In the data rows, the value 500 means zero.
Some points:
548,469,495,543,644,589,555,835,722,538,609,528,544,452,541,524,580,549,521,558,419,600,465,532,538,595,516,501,551,571,576,509,438,516,489,479,575,431,554,551,568
500,619,489,556,706,520,549,516,497,546,430,549,423,537,491,694,599,441,505,744,658,561,525,496,482,511,510,425,566,584,526,503,509,469,554,658,657,637,625,465,585
504,500,499,544,412,590,737,600,565,547,505,481,606,694,603,579,553,504,544,542,745,543,567,561,507,529,580,506,525,509,534,496,511,515,540,461,576,561,475,553,491
574,632,743,630,750,551,532,482,532,515,549,669,688,514,536,470,444,504,448,496,562,451,704,549,500,530,569,586,504,473,536,512,501,535,547,495,546,522,563,530,441
609,514,491,557,530,549,548,517,509,494,579,459,491,490,539,515,556,477,649,499,512,540,545,558,647,515,558,566,469,519,579,399,866,476,569,443,550,693,788,517,538
515,522,466,680,528,539,561,581,626,617,605,541,523,543,498,550,513,533,544,529,582,438,528,527,570,503,617,459,611,471,593,686,735,620,594,423,519,512,446,411,533
551,542,451,633,521,547,538,495,524,508,505,588,549,526,502,535,568,540,370,428,519,511,494,685,609,519,493,615,568,541,737,710,478,522,584,529,589,688,604,497,520
541,559,464,439,503,557,517,556,494,510,510,487,487,492,533,594,586,650,646,550,517,546,491,668,584,552,607,450,624,349,612,523,546,542,580,548,684,467,670,594,573
697,689,447,475,382,451,376,452,590,492,569,606,839,588,829,735,480,544,526,506,620,526,520,461,548,557,509,551,653,602,477,459,511,526,500,487,593,505,600,533,431
715,729,467,509,457,459,501,542,474,557,502,439,552,473,533,633,667,556,482,539,629,718,715,467,588,497,488,481,462,566,522,546,508,501,740,698,496,485,493,535,510
497,404,468,473,627,555,537,498,513,549,495,456,531,523,552,594,583,639,638,492,516,495,536,480,550,636,730,635,442,513,444,517,417,666,673,647,593,584,695,541,493
456,474,548,492,529,536,494,516,519,542,509,461,546,541,504,526,679,700,364,538,536,571,553,634,637,583,598,719,677,675,507,451,552,472,500,493,551,619,669,452,514
727,466,562,444,732,532,463,535,484,578,485,678,573,552,440,594,497,572,524,554,725,683,630,566,570,494,543,566,435,529,547,503,509,535,525,455,564,507,437,547,561
603,709,686,659,587,390,537,489,489,532,509,500,747,506,569,550,572,521,551,550,473,635,488,564,511,528,523,520,614,462,522,562,507,530,580,492,504,497,514,459,684
516,487,481,548,573,582,496,514,551,482,574,503,490,684,556,517,430,564,458,528,524,492,532,472,729,568,435,459,555,523,605,648,601,382,591,503,555,465,632,891,721
537,494,511,450,516,489,527,491,551,618,574,592,554,524,548,547,473,602,498,526,467,574,571,496,691,666,576,390,515,580,529,749,525,637,481,436,550,797,612,441,505
539,546,610,492,562,517,704,508,953,657,427,518,495,531,526,566,593,537,559,505,735,554,375,550,542,490,490,515,448,546,539,520,476,507,498,584,550,488,556,528,513
583,598,562,484,648,868,500,443,547,601,691,682,478,451,512,641,449,518,464,511,553,747,443,544,514,548,483,571,487,549,509,559,519,518,570,480,533,511,527,513,526
614,546,499,536,654,516,640,691,615,546,558,522,414,563,683,573,395,587,520,549,591,423,418,536,459,506,560,548,638,674,561,562,496,584,637,538,329,521,548,515,487
542,527,471,513,467,539,481,487,553,633,900,835,474,533,530,389,582,518,518,485,720,550,546,534,472,467,520,506,568,562,487,537,567,460,490,690,580,494,588,532,586
530,516,526,614,521,493,495,633,753,600,638,411,557,526,433,517,462,635,524,593,599,569,491,520,526,666,514,504,517,571,508,477,639,663,532,453,556,527,517,490,553
509,689,475,621,506,574,492,491,543,523,499,537,548,589,421,510,542,625,700,588,524,514,465,498,586,508,478,716,571,628,694,576,550,555,448,505,419,471,617,537,578
507,589,537,449,479,438,451,693,709,801,452,563,482,534,446,521,502,596,588,528,475,638,594,683,507,554,681,547,569,456,529,530,601,507,545,471,493,524,506,544,562
521,606,651,544,569,554,554,491,527,488,504,518,517,546,488,436,590,560,624,511,549,507,478,406,490,475,593,571,810,474,630,548,563,585,483,696,627,620,465,533,514
575,514,566,584,447,575,513,501,522,507,512,463,488,580,474,685,575,494,555,677,550,509,502,402,474,474,581,711,621,742,502,601,577,714,457,432,576,456,548,574,619
517,517,507,483,505,545,542,511,522,461,669,516,529,527,530,548,616,501,553,649,529,517,499,724,917,576,615,524,518,488,475,529,521,704,412,647,465,602,353,585,473
543,559,490,558,469,671,722,464,698,589,544,625,634,536,654,490,566,515,541,532,443,638,553,484,507,507,564,519,499,497,511,510,529,536,483,526,536,529,535,538,538
436,545,612,534,486,518,515,528,524,508,544,645,497,544,506,466,614,459,673,639,587,529,516,663,588,678,576,550,507,589,585,373,487,502,753,540,586,543,464,479,516
656,437,521,503,534,616,594,512,618,637,462,481,757,718,704,446,520,530,550,693,495,649,365,568,525,452,555,540,462,490,567,540,538,475,546,570,517,547,494,566,445
508,659,547,445,460,491,517,525,509,535,445,630,569,513,511,453,511,500,438,583,522,565,550,704,414,567,498,578,583,546,571,527,567,707,471,546,546,638,650,765,578
579,627,563,484,499,470,562,704,553,681,508,550,479,494,583,451,477,402,509,534,535,462,518,463,646,599,490,693,573,561,543,562,640,630,622,534,566,457,484,553,548
545,408,487,529,530,584,461,514,537,481,511,736,587,536,512,753,522,507,593,615,651,608,691,501,486,550,534,594,775,436,490,525,527,460,546,632,476,501,473,541,489
519,545,652,707,331,543,522,523,511,510,538,495,507,510,549,691,583,580,471,441,503,518,547,577,453,485,671,551,416,672,622,621,461,479,531,510,592,498,479,708,786
604,531,487,637,585,505,543,522,524,498,614,676,523,547,513,372,655,653,609,491,506,446,556,649,622,631,525,541,530,644,430,458,451,518,518,624,644,509,483,521,521
682,425,560,530,450,516,559,473,520,676,667,490,473,490,511,424,459,550,537,756,706,658,782,558,472,509,431,526,568,518,566,571,493,527,553,638,476,489,573,497,556
461,512,509,512,553,469,516,434,537,999,985,458,528,580,507,599,556,531,575,521,436,434,498,506,493,489,535,564,553,519,575,484,461,565,624,570,576,545,527,594,473
550,464,574,514,539,532,657,720,832,426,601,459,566,542,534,583,567,549,507,517,478,469,757,556,542,423,522,515,503,447,562,511,517,532,493,544,524,551,566,593,487
643,600,626,441,556,527,532,529,503,487,542,510,509,528,525,636,563,522,627,477,424,525,594,620,484,468,467,482,639,825,748,483,569,532,461,540,516,621,470,540,523
561,613,526,471,457,749,703,611,559,666,451,537,322,533,810,597,528,575,482,507,582,477,625,501,536,535,494,552,517,471,556,446,519,575,538,519,498,578,504,529,549
445,454,628,457,628,456,455,449,525,545,531,534,720,628,775,638,547,515,495,553,495,405,532,558,566,510,515,524,559,556,598,477,542,528,537,566,480,504,515,457,999
532,462,615,563,550,590,584,611,541,573,530,615,674,658,514,505,524,490,586,417,468,687,688,475,523,529,506,509,464,521,553,505,509,557,466,526,606,522,566,526,564
496,544,473,558,527,488,514,648,674,589,549,541,507,520,535,526,446,412,611,527,532,497,593,585,603,531,583,606,521,570,576,741,546,386,531,551,576,627,521,474,542
827,632,696,624,655,549,528,521,486,535,553,423,445,523,627,667,645,516,610,564,483,455,504,538,521,554,484,526,637,520,447,576,480,460,453,511,627,531,490,496,523
655,576,616,555,500,538,603,542,598,496,544,613,346,998,588,520,544,544,478,493,384,651,499,479,523,529,588,558,506,441,504,501,551,552,536,573,490,537,542,485,616
531,434,472,531,552,531,471,561,630,613,446,632,556,569,545,552,667,543,446,451,499,541,522,433,522,595,516,561,593,593,541,637,747,713,646,557,492,521,407,516,511
476,499,619,582,528,555,523,522,487,583,431,465,514,557,495,575,569,745,568,506,518,479,582,683,626,464,453,691,586,537,465,572,591,477,574,610,712,536,529,468,465
478,536,544,484,497,715,679,775,441,612,542,672,729,632,442,656,586,569,551,494,574,467,428,518,528,469,522,514,519,456,518,525,558,534,510,537,458,529,547,507,504
414,609,484,461,538,618,772,526,534,477,602,401,655,718,466,549,513,502,538,553,582,656,647,556,501,574,475,543,534,542,455,567,524,540,519,485,531,581,511,545,579
549,563,587,491,576,513,514,547,501,502,559,444,492,473,563,463,694,646,557,519,556,600,502,599,412,429,643,493,640,609,534,658,604,554,490,445,471,570,599,680,572
565,513,560,393,520,553,534,517,544,409,627,515,548,530,499,482,522,401,547,491,527,540,481,501,550,484,676,629,616,567,476,596,587,619,824,554,656,614,539,574,532
579,544,578,550,478,574,589,463,496,523,560,501,500,514,526,578,491,447,501,482,514,515,537,734,632,800,689,497,506,431,580,639,647,640,511,547,515,368,710,442,499
438,450,622,548,526,514,501,511,503,543,502,566,539,509,593,574,782,517,577,487,574,574,508,432,573,558,465,476,467,582,818,756,590,597,511,501,448,505,673,604,420
445,504,789,726,505,507,487,542,505,574,478,560,527,504,596,543,528,464,629,561,537,538,503,609,631,555,521,572,513,556,307,597,526,511,510,542,345,580,702,735,555
509,543,557,440,556,524,601,489,492,537,557,522,559,505,597,516,622,645,566,571,556,510,551,435,556,821,653,545,491,565,576,683,794,381,454,471,489,480,419,582,504
611,493,390,542,592,535,564,503,497,521,485,527,540,494,536,470,594,533,580,577,508,514,519,510,437,648,665,765,486,505,593,592,552,567,478,574,532,621,585,618,576
630,455,496,703,613,492,550,513,500,564,448,522,525,543,478,577,547,524,620,440,588,497,481,636,495,677,376,451,533,466,475,460,585,624,523,507,602,708,558,755,677
506,516,450,570,536,392,766,655,568,576,536,659,597,695,582,665,494,509,529,486,433,581,519,571,503,532,535,494,554,686,525,491,538,455,528,597,504,501,541,548,428
458,705,620,563,718,579,472,475,562,500,584,459,563,645,603,524,505,548,618,402,721,584,689,536,556,542,556,550,436,481,519,503,508,586,490,448,454,567,502,526,578
493,574,538,540,457,438,469,778,676,617,609,510,524,448,547,536,523,481,504,521,551,542,504,433,562,607,599,590,471,461,521,543,543,570,449,694,616,654,551,502,577
505,500,509,458,544,558,562,497,536,459,564,476,578,488,551,552,405,612,613,494,464,537,503,658,442,598,451,663,445,590,580,714,703,609,592,807,624,536,442,491,513
511,482,509,637,550,551,534,481,514,532,494,472,542,524,516,499,501,446,430,516,558,555,538,541,613,674,731,643,707,634,768,494,499,472,543,520,492,533,539,637,492
There is one direction along which these points spread out most. Take the direction at right angles to it along which they spread out most. Then take the direction at right angles to both along which they spread out most. Go by this last direction. How far along it is each point below, from 0 to 99? 50 is the average, and the first point above lies past it. One standard deviation of the points above along it is 16.
682,555,518,536,473,899,494,681,513,661,475,489,746,591,505,414,529,498,544,512,613,431,568,533,522,515,568,421,472,607,524,522,514,510,521,593,497,564,529,500,553 53
473,487,549,541,536,523,582,483,489,552,436,550,519,514,528,415,406,595,618,532,536,554,583,517,655,422,601,424,635,683,575,560,625,789,637,612,640,439,591,514,506 44
510,574,452,508,505,518,543,548,516,457,589,742,484,514,553,515,624,596,727,753,503,450,621,627,495,495,515,565,443,567,552,605,462,586,612,392,591,532,555,468,549 36
453,566,613,691,701,592,502,544,487,529,611,622,526,464,575,596,494,488,414,718,576,605,526,539,513,461,601,479,414,489,528,481,629,515,482,581,704,574,524,565,457 33
498,543,559,543,541,450,685,715,480,526,551,534,614,738,718,451,538,546,474,571,618,545,473,549,507,487,480,582,515,482,525,567,544,539,546,429,609,517,546,531,484 71
552,467,545,544,529,609,881,692,556,564,659,567,559,323,490,518,501,531,520,460,599,723,494,481,571,516,508,583,600,528,513,492,491,519,520,505,467,490,528,496,652 55
535,689,423,729,721,564,535,498,517,511,503,554,581,502,523,583,586,609,498,585,463,526,616,523,563,457,602,507,472,448,481,502,552,593,581,597,418,490,541,618,631 49
504,558,562,591,458,544,558,506,501,527,496,600,491,486,546,501,390,727,690,560,517,577,481,400,701,637,669,513,546,539,584,559,471,469,495,521,606,701,541,571,544 51
406,502,457,629,603,700,443,634,496,508,545,375,498,787,832,478,522,487,574,494,567,770,607,582,495,579,506,505,569,557,531,555,498,551,503,545,555,502,501,463,506 61
459,575,520,530,585,750,667,586,755,697,465,514,596,467,511,471,575,481,511,562,398,511,657,539,537,564,450,502,614,571,460,526,512,462,563,496,564,521,538,555,540 63
577,595,601,426,571,507,578,647,529,535,520,536,556,694,422,499,474,556,476,584,542,434,516,426,591,694,587,475,501,585,598,640,507,485,487,593,531,522,655,571,569 64
511,542,671,604,454,565,493,550,556,410,672,571,553,527,498,538,575,693,527,669,491,511,479,502,459,621,449,484,511,505,580,445,529,615,803,628,491,627,530,538,450 35
